50 stands for zero in the data rows.
Here are some points, one per row:
[55, 55, 39, 45, 69, 86, 82, 56, 37, 16, 72, 44, 46, 80, 73, 45, 56, 45,
 82, 64, 72, 42, 62, 15, 52, 50, 45, 46, 32, 26, 48, 35, 40, 58, 48, 43,
 47, 46]
[69, 60, 58, 47, 71, 81, 44, 50, 69, 63, 48, 72, 52, 50, 63, 66, 56, 43,
 55, 29, 74, 22, 42, 60, 22, 47, 85, 56, 60, 68, 0, 46, 49, 44, 29, 73,
 59, 43]
[72, 68, 34, 61, 3, 49, 47, 89, 75, 39, 60, 64, 63, 39, 53, 38, 44, 58,
 60, 51, 48, 50, 30, 83, 44, 16, 39, 32, 44, 42, 55, 54, 55, 63, 37, 35,
 34, 78]
[70, 55, 70, 43, 33, 55, 11, 63, 42, 22, 17, 57, 36, 44, 67, 43, 44, 9,
 55, 44, 30, 89, 81, 46, 29, 64, 67, 57, 51, 34, 62, 56, 59, 23, 68, 53,
 48, 47]
[33, 20, 38, 30, 31, 63, 65, 77, 43, 50, 39, 29, 53, 58, 48, 58, 55, 75,
 72, 69, 27, 45, 64, 52, 46, 59, 64, 43, 98, 53, 58, 77, 33, 43, 10, 41,
 55, 30]
[37, 54, 54, 61, 47, 45, 74, 55, 43, 51, 52, 72, 76, 75, 35, 18, 59, 62,
 70, 31, 53, 45, 75, 69, 17, 37, 19, 59, 76, 64, 60, 38, 58, 39, 80, 54,
 72, 18]
[72, 36, 51, 42, 37, 72, 48, 52, 15, 44, 39, 57, 73, 22, 44, 43, 41, 38,
 22, 76, 42, 49, 48, 55, 60, 55, 59, 28, 57, 70, 39, 22, 36, 84, 49, 38,
 59, 43]
[54, 61, 72, 34, 68, 55, 59, 31, 71, 54, 39, 63, 22, 51, 43, 33, 53, 54,
 30, 58, 41, 50, 58, 50, 58, 25, 24, 8, 51, 48, 27, 91, 56, 43, 63, 21,
 59, 56]
[69, 52, 61, 49, 49, 20, 79, 46, 34, 67, 77, 39, 84, 31, 68, 41, 36, 54,
 46, 63, 80, 82, 49, 46, 55, 41, 74, 61, 31, 29, 38, 78, 66, 29, 59, 49,
 61, 35]
[45, 79, 1, 67, 66, 28, 26, 38, 62, 64, 26, 16, 55, 54, 49, 56, 20, 62,
 43, 41, 50, 50, 64, 37, 19, 55, 62, 20, 28, 62, 53, 59, 28, 60, 45, 54,
 69, 40]
[61, 50, 37, 52, 55, 32, 42, 12, 70, 29, 55, 58, 33, 10, 75, 30, 59, 35,
 72, 67, 51, 25, 29, 27, 49, 47, 58, 40, 73, 54, 75, 54, 53, 59, 47, 42,
 44, 36]
[66, 27, 47, 63, 78, 78, 43, 45, 45, 94, 58, 17, 40, 31, 43, 45, 55, 72,
 49, 47, 34, 56, 50, 54, 15, 34, 52, 47, 62, 21, 61, 46, 80, 70, 60, 69,
 21, 59]
[30, 23, 44, 49, 50, 66, 69, 56, 69, 79, 46, 68, 72, 47, 81, 19, 21, 27,
 28, 52, 60, 47, 56, 59, 62, 58, 21, 52, 39, 57, 58, 59, 29, 35, 38, 78,
 40, 79]
[51, 81, 65, 44, 38, 85, 45, 26, 26, 72, 44, 71, 45, 53, 62, 79, 38, 63,
 76, 40, 31, 55, 37, 54, 75, 47, 60, 49, 26, 68, 83, 70, 39, 39, 64, 43,
 70, 67]
[8, 63, 65, 64, 45, 42, 75, 34, 37, 58, 48, 59, 45, 46, 57, 71, 49, 38,
 35, 50, 87, 61, 44, 71, 9, 73, 54, 44, 49, 51, 60, 44, 41, 75, 40, 21,
 16, 42]
[49, 29, 19, 44, 55, 45, 76, 74, 37, 34, 77, 55, 53, 54, 35, 91, 82, 21,
 44, 26, 32, 42, 64, 43, 52, 38, 54, 34, 27, 70, 66, 79, 58, 61, 58, 71,
 37, 34]
[48, 39, 67, 81, 46, 53, 25, 69, 58, 42, 62, 46, 34, 68, 54, 49, 75, 56,
 16, 57, 75, 63, 15, 44, 32, 73, 37, 45, 46, 41, 77, 84, 56, 48, 54, 63,
 91, 51]
[32, 67, 58, 77, 37, 44, 65, 51, 63, 47, 16, 58, 51, 27, 33, 62, 48, 46,
 46, 92, 46, 20, 70, 32, 48, 46, 46, 92, 26, 45, 57, 65, 79, 69, 39, 55,
 55, 42]
[22, 44, 59, 0, 69, 27, 28, 66, 29, 33, 56, 65, 36, 47, 44, 43, 25, 77,
 36, 45, 60, 34, 42, 52, 50, 14, 73, 62, 46, 45, 69, 38, 38, 49, 63, 70,
 42, 49]
[13, 68, 85, 40, 25, 62, 36, 35, 57, 61, 49, 31, 66, 74, 42, 23, 76, 33,
 65, 37, 38, 66, 38, 31, 78, 43, 74, 21, 46, 33, 37, 18, 68, 51, 30, 58,
 41, 42]
[45, 72, 61, 59, 44, 34, 51, 52, 37, 57, 62, 56, 32, 33, 20, 54, 46, 41,
 60, 44, 40, 23, 60, 46, 50, 67, 45, 38, 70, 0, 38, 46, 11, 49, 66, 79,
 57, 77]
[57, 37, 66, 54, 46, 35, 41, 35, 65, 38, 52, 42, 99, 72, 48, 80, 15, 39,
 35, 34, 35, 25, 23, 28, 62, 32, 49, 60, 85, 46, 54, 42, 50, 40, 71, 35,
 35, 56]
[62, 66, 20, 17, 22, 60, 62, 14, 59, 46, 49, 62, 64, 46, 39, 63, 70, 72,
 35, 63, 52, 87, 33, 44, 47, 69, 20, 53, 57, 39, 28, 43, 52, 32, 57, 73,
 38, 39]
[68, 22, 67, 90, 44, 38, 17, 41, 39, 55, 54, 54, 25, 66, 75, 76, 61, 76,
 37, 53, 49, 48, 75, 44, 58, 22, 16, 53, 27, 52, 41, 38, 25, 56, 31, 58,
 34, 17]
[52, 21, 48, 34, 65, 27, 54, 38, 59, 46, 42, 59, 22, 54, 32, 55, 42, 34,
 78, 34, 40, 90, 33, 43, 37, 33, 36, 71, 30, 49, 36, 54, 44, 71, 30, 47,
 75, 64]
[51, 10, 35, 57, 43, 36, 39, 36, 52, 67, 65, 72, 37, 74, 32, 58, 73, 50,
 48, 79, 47, 39, 78, 42, 34, 60, 74, 44, 34, 56, 63, 30, 59, 10, 54, 13,
 65, 79]
[42, 54, 32, 37, 59, 56, 23, 44, 56, 51, 83, 62, 70, 54, 44, 24, 38, 49,
 52, 34, 36, 49, 60, 72, 74, 88, 43, 80, 51, 34, 44, 70, 58, 67, 31, 22,
 35, 22]
[50, 44, 54, 49, 51, 54, 67, 52, 68, 33, 51, 45, 39, 9, 41, 61, 34, 72,
 40, 1, 51, 38, 54, 63, 70, 73, 54, 45, 49, 46, 58, 4, 73, 37, 31, 43,
 78, 53]
[67, 55, 85, 54, 50, 34, 60, 57, 50, 29, 57, 42, 64, 48, 31, 13, 57, 79,
 47, 38, 29, 55, 37, 25, 51, 80, 62, 60, 39, 91, 33, 58, 33, 45, 47, 49,
 23, 72]
[56, 65, 56, 23, 63, 44, 22, 74, 51, 71, 31, 30, 79, 31, 31, 55, 91, 35,
 66, 43, 98, 55, 65, 46, 83, 40, 31, 60, 57, 60, 61, 44, 36, 38, 51, 31,
 53, 63]
[64, 67, 35, 68, 49, 58, 58, 48, 26, 57, 57, 32, 19, 73, 28, 43, 22, 45,
 34, 48, 67, 55, 54, 43, 77, 33, 56, 72, 85, 86, 52, 39, 71, 68, 42, 68,
 51, 62]
[46, 59, 23, 44, 58, 32, 58, 61, 25, 45, 32, 34, 37, 74, 99, 47, 78, 47,
 35, 38, 31, 30, 51, 63, 51, 58, 45, 67, 54, 37, 30, 47, 58, 67, 66, 41,
 65, 82]
[45, 49, 52, 80, 92, 48, 46, 49, 31, 21, 18, 39, 55, 45, 42, 55, 46, 44,
 65, 74, 46, 48, 15, 94, 68, 59, 39, 38, 35, 53, 45, 37, 66, 10, 43, 66,
 39, 41]
[41, 50, 44, 40, 43, 55, 63, 73, 98, 63, 70, 31, 23, 58, 66, 64, 35, 49,
 66, 76, 45, 65, 46, 68, 65, 65, 62, 64, 56, 73, 36, 34, 45, 65, 99, 46,
 36, 36]
There is one direction along which these points spread out most. Take the direction at right angles to it along which they spread out most. Go by this last direction. How many in every 100 of the points above lie lower along it than each point below? Answers are rounded to whole numbers. More than half of the points above lie lower than the first one.
[57, 37, 66, 54, 46, 35, 41, 35, 65, 38, 52, 42, 99, 72, 48, 80, 15, 39,
 35, 34, 35, 25, 23, 28, 62, 32, 49, 60, 85, 46, 54, 42, 50, 40, 71, 35,
 35, 56] 62
[69, 60, 58, 47, 71, 81, 44, 50, 69, 63, 48, 72, 52, 50, 63, 66, 56, 43,
 55, 29, 74, 22, 42, 60, 22, 47, 85, 56, 60, 68, 0, 46, 49, 44, 29, 73,
 59, 43] 82
[54, 61, 72, 34, 68, 55, 59, 31, 71, 54, 39, 63, 22, 51, 43, 33, 53, 54,
 30, 58, 41, 50, 58, 50, 58, 25, 24, 8, 51, 48, 27, 91, 56, 43, 63, 21,
 59, 56] 6
[41, 50, 44, 40, 43, 55, 63, 73, 98, 63, 70, 31, 23, 58, 66, 64, 35, 49,
 66, 76, 45, 65, 46, 68, 65, 65, 62, 64, 56, 73, 36, 34, 45, 65, 99, 46,
 36, 36] 97
[22, 44, 59, 0, 69, 27, 28, 66, 29, 33, 56, 65, 36, 47, 44, 43, 25, 77,
 36, 45, 60, 34, 42, 52, 50, 14, 73, 62, 46, 45, 69, 38, 38, 49, 63, 70,
 42, 49] 56
[46, 59, 23, 44, 58, 32, 58, 61, 25, 45, 32, 34, 37, 74, 99, 47, 78, 47,
 35, 38, 31, 30, 51, 63, 51, 58, 45, 67, 54, 37, 30, 47, 58, 67, 66, 41,
 65, 82] 68
[42, 54, 32, 37, 59, 56, 23, 44, 56, 51, 83, 62, 70, 54, 44, 24, 38, 49,
 52, 34, 36, 49, 60, 72, 74, 88, 43, 80, 51, 34, 44, 70, 58, 67, 31, 22,
 35, 22] 79
[56, 65, 56, 23, 63, 44, 22, 74, 51, 71, 31, 30, 79, 31, 31, 55, 91, 35,
 66, 43, 98, 55, 65, 46, 83, 40, 31, 60, 57, 60, 61, 44, 36, 38, 51, 31,
 53, 63] 12
[66, 27, 47, 63, 78, 78, 43, 45, 45, 94, 58, 17, 40, 31, 43, 45, 55, 72,
 49, 47, 34, 56, 50, 54, 15, 34, 52, 47, 62, 21, 61, 46, 80, 70, 60, 69,
 21, 59] 85
[48, 39, 67, 81, 46, 53, 25, 69, 58, 42, 62, 46, 34, 68, 54, 49, 75, 56,
 16, 57, 75, 63, 15, 44, 32, 73, 37, 45, 46, 41, 77, 84, 56, 48, 54, 63,
 91, 51] 3
[45, 72, 61, 59, 44, 34, 51, 52, 37, 57, 62, 56, 32, 33, 20, 54, 46, 41,
 60, 44, 40, 23, 60, 46, 50, 67, 45, 38, 70, 0, 38, 46, 11, 49, 66, 79,
 57, 77] 35
